Each run below is a few steps of one of 3 hidden systems, one row a step.
path 1, S (10 x 28):
[[-18.9  62.2  -0.9 -32.3  60.5  -9.6 -18.6  -9.9  17.2   8.5 -51.1  18.2
  -39.0  -8.3 -48.6  -9.3 -26.7  18.0  -1.6  49.7   0.4   9.8   5.9 -15.4
   59.2 -34.5 -40.1  -1.4]
 [-20.8  60.6   8.6 -15.9  62.5 -18.2 -19.5 -11.9  27.1  -0.7 -47.4  34.5
  -29.1  -6.0 -51.1  -5.1 -21.0  14.3   0.5  56.6  -1.5  -4.4  17.1 -13.8
   37.1  -9.2 -43.8 -22.7]
 [-16.1  52.2  12.1   6.0  56.2 -21.0 -19.9  -5.3  29.9 -11.1 -38.7  50.3
  -15.6  -4.0 -49.8   4.3 -13.4   9.2   1.2  51.5  -1.6 -15.5  27.6 -11.3
   13.0  13.1 -41.6 -40.5]
 [-17.9  38.5  14.1  31.5  44.0 -18.2  -9.2   0.6  32.1 -19.4 -20.4  60.0
   -0.5   0.1 -35.5  15.1   4.4   1.4  -3.8  41.7  -5.6 -25.2  27.5 -12.4
  -15.1  38.9 -35.8 -55.2]
 [-13.8  15.4  12.0  47.2  26.5 -15.6  -3.7   1.5  27.1 -27.9  -6.6  63.4
   15.0   4.6 -24.6  18.3  14.4  -3.4  -4.1  25.7  -9.7 -36.7  29.0  -5.4
  -38.7  55.7 -27.5 -59.6]
 [ -6.1  -6.7  13.5  53.3   4.8 -10.8   5.1   4.9  22.7 -30.3   7.2  51.0
   29.5   6.2 -10.7  20.0  20.7 -12.0  -2.8  10.5 -12.1 -40.3  28.0  -1.6
  -59.8  68.0 -15.5 -59.0]
 [ -0.3 -27.8  12.7  54.1 -16.8  -8.1  11.4   2.8  11.4 -32.1  20.9  38.1
   44.0  10.7   3.0  20.7  21.8 -12.6   0.2  -7.4  -9.7 -41.5  22.0   4.9
  -67.8  71.1  -2.2 -51.2]
 [  9.1 -44.3   8.3  48.1 -41.3  -4.0  13.3   3.0   2.3 -30.9  33.4  21.9
   51.4  10.0  18.2  19.0  25.1 -15.3   4.3 -24.4 -14.2 -33.4  12.6   6.7
  -73.7  64.2  11.8 -34.2]
 [ 19.8 -57.0  -1.2  44.8 -59.9  -0.7  20.5   3.9  -9.5 -21.8  41.3   5.3
   54.5  10.9  31.7  16.8  26.1 -10.9   2.3 -39.7 -13.9 -22.5   8.9   9.8
  -67.1  51.5  21.6 -16.4]
 [ 24.0 -63.1 -13.0  31.6 -71.6   1.7  20.0   2.5 -23.0 -13.2  50.8  -9.9
   50.5   9.5  46.5  11.8  27.6  -8.8   2.9 -50.2 -11.4  -8.9  -0.6  11.5
  -50.8  32.6  28.6   5.4]]
path 2, Q (10 x 28):
[[ 12.6 -49.8   1.8  -9.3 -21.7  29.1  13.1  10.1 -34.6   9.9  30.4 -67.2
   -8.2   4.1  38.0  -5.7   2.0 -18.6  -0.8 -50.5  18.4  34.6 -21.3  15.9
   -5.8 -28.6  51.7  34.1]
 [ 16.7 -63.1   0.7  17.6 -32.7  28.6  19.8  10.1 -32.7  -3.1  42.2 -54.9
    7.3   8.8  47.7   4.2  15.9 -26.1  -3.1 -57.4  12.5  24.1 -18.2  21.2
  -27.8  -3.1  52.9  16.4]
 [ 12.9 -67.6   1.0  34.2 -33.7  20.1  15.8  10.4 -26.4 -12.0  45.7 -41.5
   22.2  10.3  42.3  11.4  16.7 -31.1  -3.0 -54.4  12.2  10.4  -7.5  23.3
  -55.5  22.5  48.3  -7.2]
 [ 10.4 -60.3  12.8  51.1 -26.5  12.1  14.0   5.0 -14.7 -21.3  43.1 -21.4
   30.9  12.7  34.5  16.6  18.4 -27.8  -1.8 -47.8   7.7  -6.0   4.3  22.7
  -73.4  43.5  41.2 -28.0]
 [  7.5 -44.8  21.4  56.5 -13.7   7.4  11.4   6.3  -0.3 -25.2  34.4   0.9
   33.0  11.0  21.4  20.7  16.9 -30.3  -1.2 -28.6   9.8 -21.5  14.4  18.6
  -82.3  57.0  26.6 -48.2]
 [ -1.3 -23.2  25.4  59.2   1.9   0.0   7.7   6.6  14.0 -25.5  22.8  24.8
   28.6   7.7   5.4  22.8  13.0 -29.3  -4.0  -8.0   7.9 -37.2  17.0  11.4
  -76.8  67.2  11.0 -60.6]
 [ -9.9   3.0  22.9  57.4  23.9  -6.1  -3.0  10.7  25.1 -24.0   6.3  45.2
   19.4   8.0  -6.9  20.0  12.3 -21.3  -4.9  12.6   3.3 -39.6  20.4   4.8
  -61.7  62.4  -7.7 -65.7]
 [-18.1  31.0  18.5  46.6  43.6 -10.0 -10.6  10.6  31.8 -20.0  -5.7  58.4
    5.2   1.2 -17.3  16.3   7.7 -10.4  -2.7  29.2   4.1 -32.0  24.0  -3.5
  -37.4  49.2 -23.3 -60.7]
 [-20.2  51.9  18.6  27.9  54.1 -12.9 -17.2   5.6  35.7 -13.4 -25.1  55.6
  -10.5  -2.1 -32.1   9.4  -2.4   0.2   0.1  45.8   4.2 -25.7  28.8  -8.7
  -10.8  29.5 -34.2 -50.7]
 [-21.1  61.9  16.3  -1.3  66.3 -17.4 -24.8  -0.6  35.4   0.4 -42.9  40.5
  -24.3  -8.0 -48.9  -0.8 -18.3  10.9   0.1  54.2   6.9 -13.4  21.0 -10.1
   20.5  -0.8 -38.4 -35.0]]
path 3, W, 10 rows:
[[  9.3  40.0 -10.6  -0.5 -43.7  -3.5 -23.4  46.2  26.3  55.1  29.4  15.8
   20.3 -18.1  69.8 -12.2   5.4  12.8  15.2   5.1  23.5 -10.6 -25.8   0.7
  -17.8 -20.2  12.6  33.5]
 [ 12.3  46.2 -12.2   4.4 -49.0 -14.2 -24.5  37.3  33.4  49.4  21.3  36.1
   27.2 -18.9  59.4  -8.9   3.0  22.5  12.3  15.8  11.9 -24.7 -20.7  -4.6
  -18.7  -7.4  -1.7  29.2]
 [ 11.1  52.1 -13.5   1.8 -49.1 -22.5 -25.4  26.7  34.9  40.4   9.1  51.9
   30.8 -14.3  40.8  -5.8   5.5  28.5  10.8  29.4   2.4 -31.5 -11.5 -10.8
  -12.3   3.2 -18.8  20.6]
 [  9.7  57.6 -16.7   2.6 -37.8 -30.1 -24.6  13.3  34.8  29.2  -1.2  62.7
   31.8 -13.5  20.4  -5.2   3.4  31.3   9.1  43.0  -9.6 -35.5  -5.1 -12.8
   -8.5  13.5 -34.0  10.1]
 [  4.1  58.1 -13.3   2.6 -23.9 -34.5 -23.8   1.4  35.0  14.9 -16.3  69.2
   25.0  -7.8  -3.8  -2.0  -0.9  32.4   7.0  50.1 -17.1 -34.2   6.8 -17.9
    0.5  19.4 -47.2  -0.3]
 [ -1.6  53.9 -11.3  -1.8  -2.5 -35.1 -20.0 -12.8  32.9  -0.2 -29.6  64.2
   17.3  -6.7 -28.3  -1.1  -4.6  30.9   6.2  53.5 -21.2 -30.0  14.5 -19.2
   14.6  17.0 -53.7 -14.1]
 [ -5.9  49.4 -10.1  -5.3  18.2 -35.9 -18.2 -18.0  28.9 -12.5 -38.7  57.4
    6.7  -4.8 -49.1   2.9  -8.9  28.7   1.2  51.0 -22.8 -20.7  25.4 -18.2
   24.7  14.7 -56.5 -22.6]
 [ -7.9  37.5  -2.5  -9.2  37.3 -27.1 -13.7 -29.4  17.8 -22.9 -48.3  41.9
   -8.7  -0.9 -63.8   2.7 -13.1  21.4  -0.6  49.1 -22.1  -7.5  25.1 -18.3
   33.5  10.9 -53.9 -27.5]
 [ -6.1  23.1   8.3 -19.5  50.7 -15.7   0.2 -44.4   1.3 -25.3 -50.3  17.6
  -24.3   3.0 -77.7   5.3 -24.8   5.4 -16.5  44.8 -13.2   2.6  25.3 -17.4
   43.2   9.9 -40.4 -23.6]
 [ -6.8   9.4  10.2 -21.5  62.1  -5.5   3.9 -51.1 -12.2 -26.7 -47.6  -7.3
  -40.0   7.8 -76.1   5.4 -28.3  -4.2 -18.1  36.3  -7.6  15.2  16.2 -12.3
   46.8   1.9 -27.9 -21.7]]

Which system made each run below?
path 4 (6 x 28):
[[ 10.0 -39.4  10.3  53.1 -42.1   5.2   6.6  23.6   3.1 -10.5  46.3   3.6
   44.1   7.0  45.0  12.9  22.1 -18.0   6.8 -34.8   5.7 -22.7   4.5  19.8
  -79.2  43.3  28.4 -23.2]
 [ 16.0 -49.5   0.4  41.8 -56.0   7.6   9.3  19.9  -9.1  -3.8  52.7 -14.7
   41.1   3.1  54.9  11.5  23.5 -16.5   7.2 -46.7   4.9  -9.2  -2.2  17.9
  -68.4  30.8  39.0  -5.3]
 [ 22.9 -52.5  -7.6  25.8 -60.5  13.2  13.9  20.0 -18.5   4.6  52.6 -30.5
   35.0   3.8  62.9   3.3  21.9 -15.4   4.7 -53.3   5.9   3.5 -14.2  19.2
  -48.1  11.6  44.7  17.9]
 [ 19.4 -46.0 -12.7   7.5 -58.8  18.8  11.5  18.7 -26.0  13.7  48.0 -40.9
   18.7  -0.3  61.1  -0.3  19.2  -9.6   2.6 -51.0   7.5  17.1 -25.0  15.9
  -22.7  -7.0  46.5  34.4]
 [ 17.6 -32.6 -13.0 -17.7 -44.5  15.8   4.0  11.2 -26.0  20.8  31.2 -54.2
    3.7  -0.9  49.4 -11.6   3.2   0.7   4.8 -45.1   8.9  29.7 -26.3  14.5
    2.8 -35.9  39.5  47.6]
 [ 10.4 -15.2 -14.0 -35.7 -25.8  13.8  -3.4   7.3 -24.8  30.0  11.8 -61.3
   -8.3  -3.9  33.5 -18.0  -8.4   7.2   9.0 -33.1  11.8  39.4 -25.3  13.6
   27.6 -60.2  33.2  54.3]]
 | S
path 5, 6 rows:
[[ -3.9  73.6  -2.9 -25.0  15.4 -24.2 -29.4  -0.2  33.7  23.9 -34.8  47.4
   -6.1 -13.9 -25.8 -10.1 -17.5  29.1   2.2  57.2   0.1 -16.5   8.2 -21.4
   40.0 -16.0 -45.7   7.3]
 [ -9.2  73.2   3.6  -8.7  20.9 -28.1 -29.4   1.8  38.5  14.4 -32.5  57.3
   -0.5  -9.5 -27.4  -7.0 -13.4  21.4   7.2  58.0  -0.4 -24.4  13.0 -18.1
   15.5   1.3 -44.9 -11.7]
 [ -8.1  65.8   4.5  14.6  19.1 -23.5 -21.7   7.3  39.9   8.7 -20.4  63.8
    5.2 -10.1 -17.2   0.6  -4.8  17.1   3.2  51.2  -1.4 -33.4  16.6 -12.0
   -3.0  23.4 -41.7 -28.1]
 [ -9.9  48.3   4.2  34.2  14.1 -19.7 -16.1  16.8  40.2  -1.9  -5.8  74.4
   18.2  -6.3  -1.8   9.6   9.3   8.2   1.5  40.3  -4.4 -43.0  18.4 -11.4
  -26.6  41.7 -34.3 -34.9]
 [ -9.3  30.9   6.7  47.9  -1.6 -16.0 -10.4  25.5  41.1  -6.0   9.4  72.0
   31.2  -4.5   8.6  11.7  17.3   3.5   7.9  24.9  -3.5 -45.3  19.6  -5.7
  -49.8  53.4 -24.1 -43.9]
 [ -7.9  12.0   4.7  56.6 -16.2 -16.0  -5.2  28.1  33.7  -9.9  23.2  61.2
   43.4   2.0  19.2  10.8  27.0   0.8  10.1   5.5  -7.8 -44.8  21.1   3.8
  -66.3  51.9 -15.3 -43.7]]
 | S
path 6, 6 rows:
[[ -2.9  62.1   6.0   5.0 -13.3  -6.1 -30.6  43.8  42.1  54.4  13.6  34.1
    8.0 -18.6  47.7  -7.4  -1.1  11.9  12.0  29.5  26.9 -26.9 -15.9  -3.9
  -15.9 -12.5  -0.8  12.6]
 [  1.1  69.3   1.3   2.4 -13.7 -14.7 -32.3  32.5  38.8  47.2   4.5  43.7
   12.1 -19.2  34.6  -7.5  -4.8  15.9  10.5  40.2  20.2 -29.5  -9.7  -8.0
   -9.7  -5.9 -15.2   9.6]
 [ -2.5  71.9   1.1  -2.3 -11.3 -21.1 -30.5  23.9  43.1  39.6  -8.2  54.6
   10.4 -15.8  16.2  -6.8  -7.0  20.8   5.9  46.9   8.7 -31.7  -4.9  -8.0
   -1.1  -0.4 -26.5   6.6]
 [ -2.2  73.5  -0.7  -3.7   0.0 -26.1 -32.1  12.1  42.3  27.6 -18.2  58.0
    6.3 -16.0  -2.9  -3.5 -10.3  23.5   8.4  53.3   3.9 -29.9   3.8 -16.7
    7.4   1.1 -39.7  -2.1]
 [ -5.2  71.2  -0.1 -10.8  15.9 -30.9 -28.1   2.3  38.1  16.0 -28.8  57.8
    0.5 -12.8 -19.4  -3.1 -13.6  24.9   4.7  58.2  -1.7 -24.8  10.0 -16.9
   18.7  -1.0 -47.2  -6.4]
 [ -8.8  63.9   3.0 -15.0  33.2 -28.5 -24.3  -9.5  34.5   4.7 -41.1  49.7
   -8.4  -9.7 -40.8  -3.9 -16.7  21.3   5.5  58.4  -6.6 -15.7  17.1 -18.8
   29.1  -4.0 -46.3 -15.3]]
 | W
path 7 (6 x 28):
[[ 12.3   6.4 -27.0  23.5 -69.4 -26.8  -4.9  12.4  17.4  -0.8  18.2  58.0
   56.9  -2.1  25.2   3.4  28.3  29.5  10.9   1.5 -32.1 -35.5   5.2  -9.4
  -28.6  31.1 -23.7   5.8]
 [ 17.0   2.5 -27.6  19.4 -74.6 -24.4  -2.0  15.3  16.0   3.3  25.6  50.1
   58.7  -3.7  37.0   0.4  26.3  27.6  15.5  -3.2 -28.6 -32.4   1.9  -8.8
  -32.4  25.9 -17.9  13.1]
 [ 19.0   2.3 -30.9  17.5 -78.8 -21.9  -7.2  19.2  11.2  14.8  28.8  40.5
   57.5  -5.7  46.6  -1.3  27.7  27.4  14.7  -8.6 -24.6 -24.9  -1.4  -4.0
  -26.6  17.2  -8.2  19.3]
 [ 18.9   4.1 -31.8   9.3 -82.6 -18.7  -8.3  20.6   9.4  20.7  30.1  27.5
   52.1  -8.0  51.1  -4.2  24.6  26.6  16.1 -12.9 -20.3 -16.2  -9.5  -1.2
  -21.8   6.2  -6.2  29.8]
 [ 22.7   9.0 -30.0   0.6 -80.9 -17.3 -13.0  20.6   3.5  30.1  27.7  16.1
   45.1  -9.4  54.2  -8.0  15.1  29.5  17.1  -8.8 -12.2  -8.0 -17.7  -1.6
  -12.8 -10.2  -1.2  35.9]
 [ 17.3  18.3 -30.6 -10.7 -69.9 -17.8 -18.4  20.4   5.7  35.5  20.9   8.3
   30.5 -13.1  58.5 -13.8   9.0  28.0  15.7  -6.6  -5.4  -1.9 -24.9   2.0
   -0.5 -22.1  -0.3  46.5]]
 | S
path 8 (6 x 28):
[[ 25.8 -68.7 -18.7   6.9 -63.9  14.4  19.7  -7.5 -42.2  -9.9  38.5 -48.1
   22.2   8.7  43.0   3.4  18.3  -8.2  -1.8 -58.8  -7.4  23.9 -16.4  12.8
  -17.5   2.0  42.4  32.8]
 [ 24.7 -71.9 -12.0  28.8 -64.7  12.1  22.9   0.6 -32.0 -18.0  49.6 -32.9
   39.9   9.0  42.9   9.0  27.7 -15.5   0.3 -57.2  -7.3   7.8  -6.6  16.5
  -44.1  24.4  40.1  10.0]
 [ 17.6 -66.3  -0.6  43.0 -55.8   3.2  22.0   3.2 -19.1 -23.4  47.3  -9.4
   46.5  12.2  35.9  13.2  25.3 -18.1  -1.1 -48.0  -8.9 -12.0   7.1  16.9
  -67.2  47.1  30.0 -13.5]
 [ 11.1 -51.5  11.0  51.4 -42.8   1.1  16.5   6.3  -0.3 -28.3  40.5  14.3
   51.5   9.6  23.4  15.7  25.9 -17.9   3.6 -32.4  -9.3 -30.8  16.2  13.1
  -76.7  62.4  19.2 -35.0]
 [  4.1 -27.2  11.5  57.3 -23.6  -6.9   7.0  10.1  19.5 -26.7  27.3  37.3
   48.4  10.4   9.9  19.1  21.3 -15.1   4.2 -11.0  -9.1 -41.5  21.2   8.1
  -76.5  67.5   1.2 -49.8]
 [ -9.8   3.7   9.4  59.6   1.4 -14.5   0.1  17.8  30.3 -24.8  11.4  58.8
   35.1   2.9   1.3  18.0  24.5  -6.2   5.8   9.5 -10.7 -43.6  27.7   4.2
  -65.0  63.7 -15.5 -58.7]]
 | Q
path 9, 6 rows:
[[ 11.1 -12.3 -12.4 -44.2 -19.3  15.9  -5.3   7.5 -25.3  29.9  10.1 -61.0
  -13.8  -6.4  28.8 -18.7 -13.0   4.2   8.2 -30.2  14.7  43.6 -24.9   8.9
   33.7 -62.3  30.8  54.5]
 [ 20.5 -38.5  -9.0 -20.6 -36.8  21.9   7.5   6.9 -31.7  18.9  29.8 -64.4
   -1.4   1.6  39.4 -10.7  -2.5  -6.7  -0.1 -43.1  13.6  32.0 -26.2  13.5
    6.0 -38.0  45.2  45.9]
 [ 19.4 -58.4  -8.4   6.5 -47.5  24.2  14.8   9.8 -33.4   6.8  45.9 -54.6
   11.4   1.8  54.9   1.3  12.6 -15.7  -1.6 -56.2   9.4  21.8 -21.0  16.7
  -21.0  -8.1  49.5  29.5]
 [ 19.4 -63.3  -1.5  30.2 -51.5  18.8  17.4   9.9 -28.2  -5.0  52.0 -37.9
   27.9   6.0  54.6  11.0  19.1 -19.3   1.1 -57.3   9.7   7.7 -12.6  19.6
  -46.4  15.7  49.1   8.4]
 [ 16.5 -57.3   7.2  45.7 -46.6  13.1  14.1  11.8 -15.5 -12.8  51.5 -17.7
   38.3   7.5  42.5  14.2  20.5 -23.1   1.4 -48.7   4.5  -8.8  -1.0  18.3
  -72.2  37.2  43.4 -15.6]
 [ 10.6 -45.7  16.2  56.0 -32.8   6.0  12.2  11.4  -0.9 -18.5  42.8   2.2
   43.1  11.4  31.5  17.8  20.6 -24.8   1.7 -34.4   4.4 -25.6   9.8  19.8
  -81.5  53.5  28.9 -35.7]]
 | Q
path 10 (6 x 28):
[[  1.6   9.7  12.9 -40.9  39.6  22.1  -8.4  -5.6 -19.1  26.7 -13.7 -62.2
  -54.8  -5.5  -4.1 -12.3 -31.1 -12.6  -6.8  -1.6  33.8  45.9 -19.3   6.3
   45.9 -59.0  26.2  29.1]
 [  4.9 -14.9  12.1 -37.9  23.1  25.7  -1.6  -8.3 -30.5  15.9  -2.9 -75.0
  -44.5   0.6   4.5 -15.2 -26.2 -17.3  -6.2 -22.8  28.2  48.8 -20.6  11.8
   36.9 -53.1  36.9  30.8]
 [  9.2 -38.9   9.0 -25.9   9.4  30.0  10.4  -2.1 -36.5   8.8  14.2 -78.0
  -30.5   4.9  15.5  -8.3 -13.7 -23.2  -4.4 -39.8  23.1  44.0 -14.7  14.2
   16.4 -41.5  43.3  28.8]
 [ 10.8 -56.8   2.4  -1.0  -5.0  30.3  19.0   1.5 -40.9  -5.0  26.6 -68.8
  -12.7   6.3  22.4  -1.5   2.5 -25.2  -6.4 -53.6  15.6  35.7 -13.2  15.1
   -6.8 -19.1  49.0  16.8]
 [  9.9 -68.2   2.1  23.0 -15.4  27.0  22.3   0.3 -38.4 -18.7  36.5 -57.6
    2.5  10.4  31.7   9.0  12.1 -28.6  -5.9 -57.1   7.4  28.3  -8.9  23.1
  -31.1   6.3  50.8  -0.4]
 [  9.2 -72.8   8.1  39.4 -18.5  18.5  18.8  -1.6 -33.5 -27.4  36.5 -42.6
   15.1  14.4  26.3  16.3  17.6 -29.4  -3.5 -55.0   2.4  16.2  -0.8  22.1
  -51.6  30.7  43.1 -21.5]]
 | Q
